Rotation paths and how fast each direction turns (degrees each step):
Each turn is a multiple of 5 degrees from 10 to 175, or 0.
Each row of a path follows its step; steps can be skipped.
Path 1:
step 0: [-0.59  2.25 -0.03 -1.58 -0.69  1.59  0.92  4.07  0.02 -2.56 -1.46  0.95
 -0.12 -3.74  0.88 -0.20 -4.05 -0.46  0.74  0.33 -1.80  1.57  2.65  1.96
 -0.70  0.40 -0.36  1.37  2.39 -0.73 -0.23 -1.63 -4.54  0.66  1.56 -0.12
 -0.12  0.82  2.53  1.17 -2.19  0.78  0.04  2.45  0.78 -0.45 -3.56  1.82
  2.23  0.54  3.21 -2.10]
step 1: [ 2.28 -1.91  1.50 -0.54  0.81  4.33 -1.61  0.00 -2.69  0.31  0.94  0.40
  0.28 -0.21  0.68 -0.83  2.58  0.06 -0.65  1.58 -3.04  3.18  0.01  2.68
 -0.47 -2.39 -0.69 -1.88 -1.49 -1.26  2.30  4.93  0.47  1.44 -1.86 -1.22
  0.26 -0.83 -2.39 -0.49  1.50 -0.05 -1.59 -2.43  1.80 -2.26 -2.19 -0.68
 -0.80 -3.16  0.95  2.42]
step 2: [-0.41 -0.35  2.03  0.61 -2.57  0.28 -0.89  1.28  0.15 -1.43 -1.45  0.68
  0.23 -0.59  1.96 -1.06  1.17 -0.50 -1.68 -1.38 -0.49  1.61  2.29  2.55
 -0.05  4.87 -0.10  1.02 -0.67  0.28 -1.25 -2.74 -1.52 -0.60  0.84  2.25
  3.62  0.14 -3.52  2.83 -2.56  0.00  3.54  0.09 -2.38  1.99  2.35 -1.18
  2.57 -3.25 -1.04 -0.77]
step 3: [-0.14  0.06  1.36 -0.63  0.88  0.90  1.70  4.32  0.05 -0.37 -0.62  1.57
 -0.45 -1.50  0.92 -2.47 -2.79 -1.83  1.57  3.60  0.11  1.74  2.81 -1.42
 -0.02  0.31 -2.60  0.43  2.25 -2.54  1.18 -2.66  0.66 -1.32 -0.77 -2.82
 -1.19 -4.68  0.04  0.07  2.00 -0.30 -2.79  1.91  1.50 -2.33 -2.69 -0.38
 -1.74 -1.84  0.84  1.02]
step 4: [ 0.82 -2.93  2.46 -1.65 -0.06  1.78 -0.75 -1.96 -0.48  0.27  2.52  1.91
  0.98  0.95  0.34  1.05  1.66 -2.66 -1.59 -0.34 -2.13  0.49  1.30  5.13
 -2.63 -0.07  0.42 -2.49  0.34 -0.98 -1.32  0.74 -2.67  2.34  1.00 -0.74
 -2.97  2.20 -2.72 -0.66 -1.19  1.04  1.17  0.35 -0.13 -0.33 -2.49 -3.83
  2.95  0.77  2.42 -0.22]
step 5: [-1.46  0.86  0.27  1.36 -0.42  2.35  0.47  0.44 -2.95 -1.53 -1.86 -1.10
  0.08  0.03  1.79 -0.82  1.51  1.27  1.59 -0.03 -1.70 -0.02 -0.36 -0.46
 -2.06  4.31  0.03  0.21 -3.58 -1.89  0.77 -2.44  2.37 -1.21 -2.58  4.09
 -0.38 -2.40 -3.85 -0.64  1.59  1.26  1.62  2.12 -0.85 -1.45  0.21  0.78
 -0.85 -4.22 -1.06  1.56]
step 6: [-1.91 -0.01 -0.47  0.53  0.68 -0.89  0.17  1.43  2.63 -1.21  0.17  3.47
  0.00 -1.56 -2.00 -2.99 -4.06 -1.49 -0.88  1.10 -0.20  4.05  1.79 -0.65
 -0.51  1.14 -3.41 -0.64  0.41 -0.18 -1.07 -2.14 -0.70  2.99 -1.08 -1.50
  0.86 -0.26  0.48 -0.06  0.59 -0.80 -0.72  3.48 -0.59  0.08  0.54 -5.03
  3.79  1.90 -0.02  1.31]
step 7: [-0.53 -1.24  2.69 -0.62 -1.06  3.18 -1.89 -1.06 -2.00 -2.88  2.25 -1.92
  0.11 -0.64 -1.71  0.03  1.93  0.70 -1.55  0.01 -2.75 -2.63  2.47 -0.62
 -0.56 -1.26 -0.23  0.20  2.60 -2.62  2.06 -0.29 -1.52  0.12 -2.47  2.44
 -4.03 -0.51 -0.51 -0.90  0.54  1.27 -0.72 -0.09 -0.21 -1.50 -5.80 -1.80
 -0.94 -0.34  1.27 -1.91]
step 8: [ 0.20  2.85  0.31  1.84 -0.26  0.78  2.10 -0.21 -0.74 -1.05  0.34  1.11
 -1.49 -1.71  0.75  0.57 -0.89  1.05  1.80  0.39 -3.04  4.40 -1.45  1.34
 -1.10  0.86 -0.74  0.64 -2.11 -2.65 -2.72  3.37 -0.10  1.49  0.64  2.52
  0.66  0.03 -4.59 -1.81 -0.96  2.06  1.59  1.03 -3.91  0.35  0.96  1.45
  3.79 -0.27 -1.08  1.78]
step 9: [-2.67  0.76  2.99  1.86  0.82  1.96 -0.41  1.28 -0.24 -0.34 -0.18 -1.63
  2.18 -2.94 -0.91 -2.84 -1.88  2.30 -2.32 -0.28  1.43  1.40  1.78  1.87
  2.14  0.46 -2.46 -0.01 -0.41 -0.41  4.00 -1.57 -0.49  1.01 -1.68  1.66
  3.58 -1.00  2.26  0.58  1.24 -1.79 -0.99  4.23  3.19  0.17 -1.61 -2.27
  0.57 -2.14 -0.74 -0.22]
step 10: [-1.51 -0.33  2.72 -0.75 -1.77 -1.82 -2.19 -1.36  0.28 -4.51  2.65  0.79
 -1.85 -1.98  0.40 -1.25  1.92 -1.50  0.87  1.76 -3.93  2.17  2.09 -0.85
  0.02 -1.37 -1.01  1.08  2.81 -1.37 -1.02  0.37 -2.20  1.46  0.20 -2.61
 -1.42 -1.29 -2.89 -1.35  0.24 -0.12 -1.99 -4.23 -0.03  0.73 -0.26 -0.76
  2.16 -1.29  0.94 -2.34]
Directions:
[ 0.47 -0.11 -0.17 -0.14 -0.90 -0.13  0.08  0.38  0.46  1.07  0.16 -0.02
  0.31 -0.89  0.40  0.15  0.46  0.47  0.55  0.36  0.28  0.70 -0.39 -0.63
 -1.10  0.72  0.20 -0.42  0.43 -0.50  0.16  0.33 -1.06  0.83  0.22 -0.11
 -0.17  0.11  0.28 -0.25  0.16 -0.07  0.27 -0.36 -0.37  0.89  1.10 -0.79
  0.69  0.46  0.44 -0.70] -> 170
[ 0.71  0.23 -0.39  0.59 -0.77 -0.57  0.40 -0.41 -0.33  0.42 -0.12  0.46
 -0.09  0.62 -0.50 -1.19  0.17 -0.01 -0.79 -0.49 -0.28  0.51  0.15  0.61
  0.99  0.01  0.21 -0.44 -0.85  0.14  0.18 -0.03 -0.32  0.56  0.64  0.22
 -0.90 -1.16  0.85 -0.10  0.61  0.28 -0.18 -0.59  0.14 -0.26 -0.45 -0.32
 -0.03 -0.06  0.51 -0.93] -> 125
[-0.45 -0.40 -0.40  0.09 -0.02  1.00  0.58  0.29  0.81  0.38  0.33 -0.66
 -0.55 -0.09 -0.18  0.44 -0.17  0.13 -1.09  0.15  0.22 -0.32 -0.55  0.30
  0.07 -0.69 -0.11 -0.84 -0.86  0.13 -0.46  0.36 -0.67  0.33 -0.39 -0.88
  0.47 -1.29 -0.31  0.76  0.03  0.26 -0.66  0.39 -0.10  0.74 -0.07 -0.60
 -0.27  0.47 -0.02  0.89] -> 140
[ 0.37 -0.82  0.23  0.31 -0.90 -0.60  0.49 -0.79 -0.38  0.44 -0.65 -0.19
 -0.46  0.16  0.09  0.69  0.50  0.65 -0.15  0.25 -0.25  0.66  0.41  0.59
 -0.17  0.19 -0.31 -0.11 -0.71  0.14  0.50  0.45 -0.10 -0.68 -0.19  1.16
  0.38  0.16 -0.37  0.38 -0.40  0.03 -0.67  0.80 -0.35 -1.12  1.28  0.19
 -0.21  0.49 -0.36  0.45] -> 110
[ 0.36  0.40 -0.15  0.26  0.02 -0.08  1.36  0.19 -0.15 -0.45 -0.59  0.34
  0.57 -0.93  0.43 -1.11 -0.04  0.18 -0.44  0.36  0.34 -1.00  0.28 -0.01
 -0.52  0.27 -1.63  0.00 -0.42 -0.29 -0.70  0.00  0.64  0.34  0.52  0.02
  0.29 -0.17  0.79  0.12 -0.30 -0.39  0.53  0.61 -0.41  0.38  0.45  0.77
 -0.43  0.20 -0.01  0.13] -> 120
[ 0.48  0.02  0.42 -0.55  1.04 -0.25 -0.70  0.49 -0.12  0.77  0.79 -0.58
  0.44 -0.35  0.42 -0.91  0.75  0.43  0.00  0.48 -0.06 -0.01 -0.85 -0.76
 -0.03  0.20  0.05 -0.14 -0.24 -0.11  0.47  0.07  0.86 -0.34 -0.41  0.69
  0.22 -0.94  0.44 -0.26 -0.95  0.73 -0.83  0.36 -0.15 -0.42 -0.30 -0.42
 -0.91 -0.28  0.41 -0.17] -> 175
[-0.25  0.66  0.95  0.32 -0.17  0.79  0.59  0.97 -0.94  0.58 -0.10 -0.02
 -0.27  0.13  0.34 -0.07  0.40  0.07  0.49 -0.75 -1.91  0.22  0.67 -0.01
 -0.28 -0.56 -0.68 -0.34  0.28  0.76 -0.10 -0.70  0.09  0.28 -0.15 -0.25
 -0.17 -0.04  0.11 -0.27 -0.54  0.12 -0.17  0.22  0.13  0.19  0.12 -0.96
  0.33 -0.15 -0.82 -0.01] -> 0
[ 0.38  0.06 -0.37  0.27  0.65  0.14  0.22 -0.43  0.17 -0.05  0.43  0.62
 -0.06  0.54  0.24 -0.07  0.99 -0.43  0.72  0.35 -0.09  0.19  0.00 -0.28
  0.26  0.38 -1.06  0.35  0.19 -0.07 -1.14  0.08 -0.09  0.37 -0.14 -0.09
  1.28 -0.42 -0.48 -0.52  0.75  0.74 -0.91 -1.13  0.42 -0.68  0.08  0.22
  0.76  0.94 -0.20  0.18] -> 170
Path 2:
step 1: [ 0.38  0.10 -1.04 -1.47  0.65  3.12  2.03  1.04 -0.80  2.15  0.59  3.01
  0.06 -0.43  1.58  3.31  0.80 -1.71 -2.71  0.09 -1.27 -2.46  2.79  0.45
  1.08  2.15  0.55 -0.33  2.51  1.93 -1.36  0.84  0.15 -2.81  2.56  0.43
  0.03 -1.25  3.63  0.42  1.50  1.00 -1.33  3.80 -0.16 -1.06  1.25  1.88
  2.68  0.18 -1.45  0.77]
step 2: [ 0.19 -0.33  0.15 -0.92 -0.77  0.07  0.42 -2.44  0.29  1.49 -0.56  3.87
  0.24 -3.15  1.43  1.41 -1.07 -0.49 -1.93  1.26 -1.96  3.20  2.26 -0.55
 -0.56  1.85  0.20 -1.41 -1.98 -1.37 -1.68 -1.16 -0.81 -2.00  1.83  0.89
  0.31  1.64  3.32 -0.32  4.44  2.02  2.17 -2.36 -0.28 -0.01  2.76 -2.68
 -1.30  1.42 -1.01  0.88]
step 3: [-0.06  1.86 -0.68 -1.34 -1.54  2.32  3.43 -1.07 -1.33  3.39  2.15  3.76
  0.09  0.92  0.79  0.54  1.36 -0.52 -3.89 -0.95 -0.86 -1.44  1.53  1.81
 -1.77  0.83 -3.67  1.77 -0.97  0.82  3.69 -1.21 -1.03 -1.54  1.82 -0.91
  1.18 -0.18  2.00  0.93 -1.27  2.17  1.26 -1.59 -0.06  1.25 -0.26  1.14
 -2.89 -1.11 -0.37  0.72]
step 4: [ 1.19 -1.10 -2.91 -2.18 -1.77 -1.15  3.79  1.55 -0.81 -0.97  0.74  3.17
  0.73 -0.95  3.38  2.77 -1.73 -1.20 -1.29  1.20 -2.44 -1.23 -0.16  0.30
  1.69  1.57  1.92  0.14 -0.33  0.74 -2.45 -2.81 -2.04 -0.80  2.64 -4.17
 -1.96 -0.21 -0.60 -0.22  0.72  1.81  0.41 -1.02 -1.09 -0.53  0.71  2.12
 -1.63  1.93  0.31  1.11]
step 5: [ 2.12 -2.18 -2.00 -2.42 -3.13  0.18  1.17  0.51 -3.70  2.65  2.57  0.19
  1.47 -0.47  1.53  0.56 -0.05 -1.16 -0.70  1.15 -0.36 -2.93  2.21  0.16
 -0.82 -0.73  0.17 -1.76 -2.49 -2.22  0.19  0.68  2.30 -0.39  1.35  0.97
 -0.92  4.33  3.35  0.91  2.27  0.85 -0.41 -0.50 -0.58  2.77  0.67 -0.20
 -2.16  0.49 -2.52 -0.10]
step 6: [ 1.64 -0.12 -1.52 -0.63 -1.91  0.25  2.32 -2.00  0.27  2.69 -0.71  4.25
 -0.73  0.26 -3.39  1.02 -0.47  1.09 -0.41  0.67 -2.02 -2.96  0.46 -0.68
 -1.88 -0.75  0.41  1.63  0.95  1.76  0.41 -2.30  2.32  2.80  3.46 -1.81
  0.23  0.82 -0.57 -2.80  1.62  3.49  1.18 -1.01 -0.70  1.94  0.73  0.44
 -0.15  2.58 -1.61  0.69]
step 7: [ 1.34 -1.34 -2.03  3.88 -0.73 -1.45  2.38 -0.79 -1.79  3.14  0.04  1.69
 -1.21  0.63  2.09  3.32 -0.30 -1.21 -2.47  2.22  1.91 -1.12  3.03  0.31
 -0.75  1.71  1.20 -1.06  2.21  0.57 -0.31 -0.14 -2.01  0.09  3.84  0.00
  1.09  0.72  1.01  2.21  0.89  0.25 -2.76  1.43 -0.42  1.10 -0.78  2.37
 -0.52  2.84 -1.24 -0.57]
step 8: [-0.42 -0.41 -1.67  0.25 -2.98  0.74 -0.07 -3.97  0.73  1.32  0.17  2.66
  2.28 -0.63  2.33  0.12 -0.42 -0.40 -1.74  0.27 -1.30 -1.72  3.60  0.53
  1.14  2.37 -0.75  0.21  1.10 -2.17 -1.07 -0.39  1.32 -0.62  1.17 -2.66
 -0.34  2.27  2.30 -0.73  2.10 -0.03  1.96  0.89  0.37  2.53  3.99 -1.24
  3.77  2.24  0.22 -1.33]
step 9: [ 0.28 -1.03 -0.86  0.85 -1.05  1.19 -1.26 -3.13 -2.36  1.11  0.14  2.73
  1.23  1.07 -1.96  1.61  1.89  0.73 -1.75 -1.32 -1.02  0.73  0.21  1.38
 -2.93  2.10 -1.93 -2.15 -0.66  0.38  1.94 -1.32 -1.92  0.14  2.84 -2.10
 -0.61  0.31  3.17  1.94  1.48  4.22 -0.46  1.47  1.45 -0.50  1.61  0.95
 -1.63  1.22 -1.83  3.37]
step 10: [ 1.01  1.70 -1.35  0.79  0.31  2.18  0.62  0.82 -0.28  1.32  1.34  3.36
  3.26 -2.64  1.35  1.19  1.15 -1.73 -2.21  0.09 -0.79 -0.19  3.26 -2.35
 -0.26  1.48 -0.74 -0.54  1.65  2.51 -0.21 -2.34 -2.07 -0.59  4.10 -2.80
 -2.46  1.58 -0.61  0.70  0.38 -2.37  1.31 -2.45 -1.85  0.69  1.72  2.93
 -0.75 -0.11 -1.10  0.07]
step 11: [ 2.27 -2.92  0.93 -0.71 -2.25  2.28  1.85  0.12  0.30  0.26 -0.18  0.04
  2.25 -1.13  2.10  2.30 -0.66 -0.31 -4.09  0.59 -1.50 -1.00  1.67  3.62
  0.57 -0.44 -0.69 -0.86 -2.44 -1.97 -0.28 -0.72  0.98  0.88  2.12 -0.07
  0.94  3.17  2.05 -0.11  0.11 -0.41  1.39  0.81  0.44 -1.77  3.71  2.67
 -2.74  2.50 -0.25  1.52]
Directions:
[-0.29  0.28  0.35 -0.31 -0.01  0.33 -0.08  0.09 -0.17 -0.12 -1.00 -0.94
  0.00  1.29  0.26  0.07  1.44 -0.55 -0.35  0.27  0.02 -0.76  0.45  0.35
 -0.10 -0.24  0.07 -0.17 -0.17  0.38  0.42  0.85 -0.26 -0.97  0.37 -0.07
  0.67  0.67  0.55  0.64  0.00 -0.20 -0.03  0.42  0.24  0.39 -1.27  0.07
 -0.48 -0.14 -0.83  0.26] -> 170
[ 0.28 -0.61  0.45 -0.89 -0.19 -1.91 -0.25  0.43  0.87 -0.17 -0.01 -0.25
  0.51  0.30  0.58  0.33  0.02 -0.71 -0.14  0.30 -0.51  0.29  0.93  0.25
 -0.09  0.06 -0.84 -1.19  0.87 -0.23 -0.15 -0.26  0.05  0.05 -0.19  0.53
  0.28 -0.07 -0.08 -0.61  0.06 -0.19 -0.36 -0.24 -0.34  0.25  0.49  0.37
  0.38 -0.79 -0.56 -0.13] -> 120
[-1.01  0.00  0.50 -0.43 -0.74  0.48  0.27  0.37 -0.11 -0.78 -1.05  1.48
  0.11 -0.18 -0.12 -0.22 -0.52  0.55  0.45  0.12 -0.78 -0.64  0.83  0.04
 -0.15 -0.72  0.57  0.02  0.94 -0.04 -0.34  0.01 -0.06 -0.01 -0.34 -0.69
  0.19  0.18 -0.60 -0.43 -0.23 -0.39  1.09  0.26  0.58 -0.30 -0.25  0.02
  0.55 -0.45 -0.21  0.25] -> 160
[-0.31  0.40 -0.23  0.07  0.01  0.44  0.69  0.74  0.32  0.44 -0.03 -0.05
  0.39  0.17 -0.22 -0.03 -0.25 -1.01 -0.16  0.29  0.51  0.08 -0.09  0.12
  1.78  0.17  0.51 -0.61  0.65  0.12 -0.70 -0.57 -0.77  0.25  0.60  0.53
 -0.67 -0.44 -0.30  0.81 -0.53 -0.05  0.08 -0.08  0.66 -0.03 -0.60  1.25
  0.44  0.29  0.08 -0.62] -> 115
[-0.02  0.80  0.46 -0.45  1.07  0.37 -0.53 -0.62  0.35  0.88  0.05  0.37
  0.26 -0.44 -0.53 -0.38 -0.16 -0.20  0.50 -0.12 -0.10  0.78  0.52 -0.37
 -1.02 -0.81  0.33 -0.62  0.01  0.72  0.05 -0.30  0.01  0.61  0.18  0.52
 -0.38  0.12 -0.20  0.24 -0.09  0.90  0.15 -0.78  0.44  0.17 -0.45 -0.38
 -0.45  0.09 -1.60 -0.20] -> 100
[ 0.36 -0.20 -0.80  0.40  0.05 -0.16  0.11 -0.57 -0.65  0.74 -0.01 -0.94
 -0.49  0.50 -0.38 -0.76 -0.01  0.66  0.12  0.96 -0.08  0.10 -0.06  0.78
 -0.07 -0.49 -0.28 -0.09  1.75 -0.47 -0.48 -0.10  0.49 -0.04 -0.32 -0.72
 -0.44  0.53 -0.88  0.78  0.58  0.37 -0.10 -0.21 -0.45  0.28 -0.20 -0.17
  0.72  0.21 -0.20  0.42] -> 40
